Each row has a name. Each question is about the rows just above it.

Columns, left to right: X W B R C Z U K T Y
[ 91 145 171 112 148 132 195 127 113 134] -> K904
[156 204 162  97 107 128 125  95 112 110] -> K129
[140 128  88 138 103 109 119 143 111  99] -> K429
[162 107 165 178 142  99 180 128 112 123] -> K530
[162 107 165 178 142  99 180 128 112 175] -> K598
[143 128 128] is in which column, read top down? | K
Which column holds [ 99 123] top down? | Y

Columns, left to right: H Q E N F V D A
[134  84 153 141 152 101 143  98] : K262
[ 75 149  97 206 187 161 175 129] : K97
[ 96  90 131 169 146 132 159 114] : K702
[155 115 125 134 109 169 124 128] : K548
[118 148 112 113 141  95 154 108] : K931
[145 169 116 126  99 113  86 146] : K461
[117 125 119 167 149 140 144 128] : K295
Which column holds this, read top down? [125 112 116] | E
Which column holds this, read top down? [ 84 149  90 115 148] | Q
Which column holds [134  75] top down? | H
Which column holds this, read top down? [161 132] | V

Columns, left to right: P J M S
[ 72 166 141 191]  K164
[ 72 166 141  95]  K281
[195 106 130 182]  K872
[150 112 108  44]  K803
[ 85 150 155 125]  K279
Which column holds [ 72 195 150  85] top down? | P
Which column holds this, read top down? [141 130 108 155] | M
[141 141] is in which column, read top down? | M
Which column holds this, read top down? [ 72 195 150] | P
Which column holds this, read top down? [182  44] | S
Which column holds [191  95 182  44] top down? | S
Which column holds this, read top down? [166 106 112 150] | J

Columns, left to right: Lodo suzeg vekon gidi kes vabil
[117 127 143 107 112 115] -> K498
[117 184 143 107 112 115] -> K834
[117 184 143  61 112 115] -> K967
[184 184] is in which column, read top down? | suzeg
Whose row is [117 127 143 107 112 115]? | K498

Columns, left to right: Kare koba nuti gokil Bafig
[164 139 173  52  69] = K391
[152 135 159  82  75] = K971
[150 134 157  85  79] = K426
[156 137 165  71  68] = K42
[161 136 168  65  67] = K52
[152 136 161  78  74] = K740
Which column holds this, read top down? [168 161] | nuti
[52 82 85 71 65] is in which column, read top down? | gokil
Which column holds this, read top down? [69 75 79 68 67] | Bafig
Which column holds this, read top down? [157 165 168 161] | nuti
Which column holds [159 157 165 168] top down? | nuti
Which column holds [67 74] top down? | Bafig

Columns, left to right: sizev muk nin daz Kikom Vis fefe
[152 199 140  94 139 148  77] -> K447
[143  90 148 106  88  91 171] -> K30
[143  90 145 106  88  91 171] -> K729
Which column holds this, read top down? [140 148] | nin
Which column holds [ 77 171] top down? | fefe
[143 143] is in which column, read top down? | sizev
[91 91] is in which column, read top down? | Vis

Columns, left to right: Geki Bupok vulo luz
[108 115 132 126] : K850
[119  88  82 124] : K200
[165  63 180 137] : K985
[115  87  80 131] : K961
[ 89 148  95 180] : K324
[ 64  67 157  71] : K179
[104 133 117 123] : K286
[102 116 116 131] : K83
[117 147 104  97] : K626
[121 195 160  48] : K339
[136 147 127 126] : K654
[ 49 105 164 115] : K520
Which column holds this, read top down? [108 119 165 115] | Geki
[ 67 133 116 147] is in which column, read top down? | Bupok

Columns, left to right: lok Zato Nek sote
[ 93 126 102 102] -> K471
[104 138 136 133] -> K244
[123 126 103 102] -> K29
[123 126 102 102] -> K404
Which column holds this, read top down? [104 123 123] | lok
[ 93 104 123] is in which column, read top down? | lok
Which column holds this, read top down? [102 133] | sote
Which column holds this, read top down? [102 133 102] | sote
Which column holds [102 136 103] top down? | Nek

Columns, left to right: muto gov kupa vof Buto Biz sol bokam dadog
[170 165 107 168  98 140  59 108 166] = K362
[158  87  99  97  90 204  58 102 184] = K470
[ 52 101 165 114  79 128  83  48  51] = K956
[135  67 166  83 166  65 177  98  51] = K160
[ 68  55 123 120 172  83 104 136 154] = K582
Which column holds [ 90  79 166] top down? | Buto
Which column holds [170 158  52] top down? | muto
[204 128] is in which column, read top down? | Biz

Columns, left to right: Fovip rek kame tez Mog demet lako
[155 152 114  81  56 120  79] -> K44
[155 152 114 146 132 125 141] -> K676
[155 152 114  81  56 120  65] -> K86
Which column holds [ 81 146] top down? | tez
[125 120] is in which column, read top down? | demet
Which column holds this, read top down? [ 56 132] | Mog
[ 79 141] is in which column, read top down? | lako
Which column holds [141  65] top down? | lako
[155 152 114  81  56 120  65] is in which row? | K86

Columns, left to right: kemi nefe ker Mesev Bim ses futi Bano pavi
[ 83 156 161 126 106 142 120 166 119]  K170
[119  90  62  61 127 109 142  86 144]  K111
[126  92 150 101  78 170  94 177 138]  K504
[121 155 117 142 129  67 124 140 164]  K62
Which column holds [ 83 119 126] top down? | kemi
Which column holds this, read top down? [144 138 164] | pavi

Columns, left to right: Tedu vodin tesez zur
[141 133  52 192] = K464
[ 94 141  52 200] = K109
[104 116 105 135] = K119
[135 141  52 143] = K450
[135 141  52 200] = K254
Which column holds [ 94 104 135] top down? | Tedu
Which column holds [135 143] top down? | zur
[135 135] is in which column, read top down? | Tedu
[116 141 141] is in which column, read top down? | vodin
[105  52  52] is in which column, read top down? | tesez

Columns, left to right: suk nizar tedaf retud
[142 118 144 103] = K558
[118  78 123 105] = K925
[154  88 133 116] = K656
[ 89 111 160  94] = K707
[154  88 133 167] = K452
[119 157 118 193] = K246
[ 94 146 119 123] = K280
[146 111 160  94] = K120
[151 114 163 165] = K579
[119  94] is in which column, read top down? | suk
Which column holds [119  94 146] top down? | suk
[111  88 157] is in which column, read top down? | nizar
Which column holds [ 78  88 111  88 157] top down? | nizar
Which column holds this, read top down? [154  89 154] | suk
Which column holds this, read top down? [144 123 133 160 133] | tedaf

Columns, left to right: deta zon vaf bak
[203  88 166 132]  K785
[148 145 146 195]  K739
[203  88 166 131]  K894
[146 166] is in which column, read top down? | vaf
Which column holds [ 88 145] top down? | zon
Which column holds this, read top down? [145  88] | zon
Which column holds this, read top down? [148 203] | deta

Columns, left to right: sekig gugit Sir lobof fifi
[165 151 171  87 142] : K746
[165 151 171  90 142] : K926
[ 56  58 108 105  96] : K89
[ 62  71  93 134 100] : K80
[ 64  61 137  72  98] : K820
[155 142 172  82 137] : K441
[ 64  61 160  67 113] : K78
[165 165  56  62  64 155] is in which column, read top down? | sekig
Which column holds [165  56  62] top down? | sekig
Which column holds this, read top down? [151 151  58] | gugit
Which column holds [87 90] top down? | lobof
[58 71] is in which column, read top down? | gugit
Which column holds this, read top down? [171 108  93] | Sir

Columns, left to right: molo kalud zema Gise
[125 124  55 162] : K381
[103 134 145 144] : K76
[134 124 160  92] : K517
[143 122  85 104] : K361
[117 134 115 125] : K628
[136 124  55 162] : K947
[130 132 110 126] : K193
[138 121 142 110] : K229
Which column holds this, read top down? [162 144] | Gise
Which column holds this, read top down? [ 55 110 142] | zema
[144  92 104 125] is in which column, read top down? | Gise
Which column holds this, read top down? [104 125] | Gise

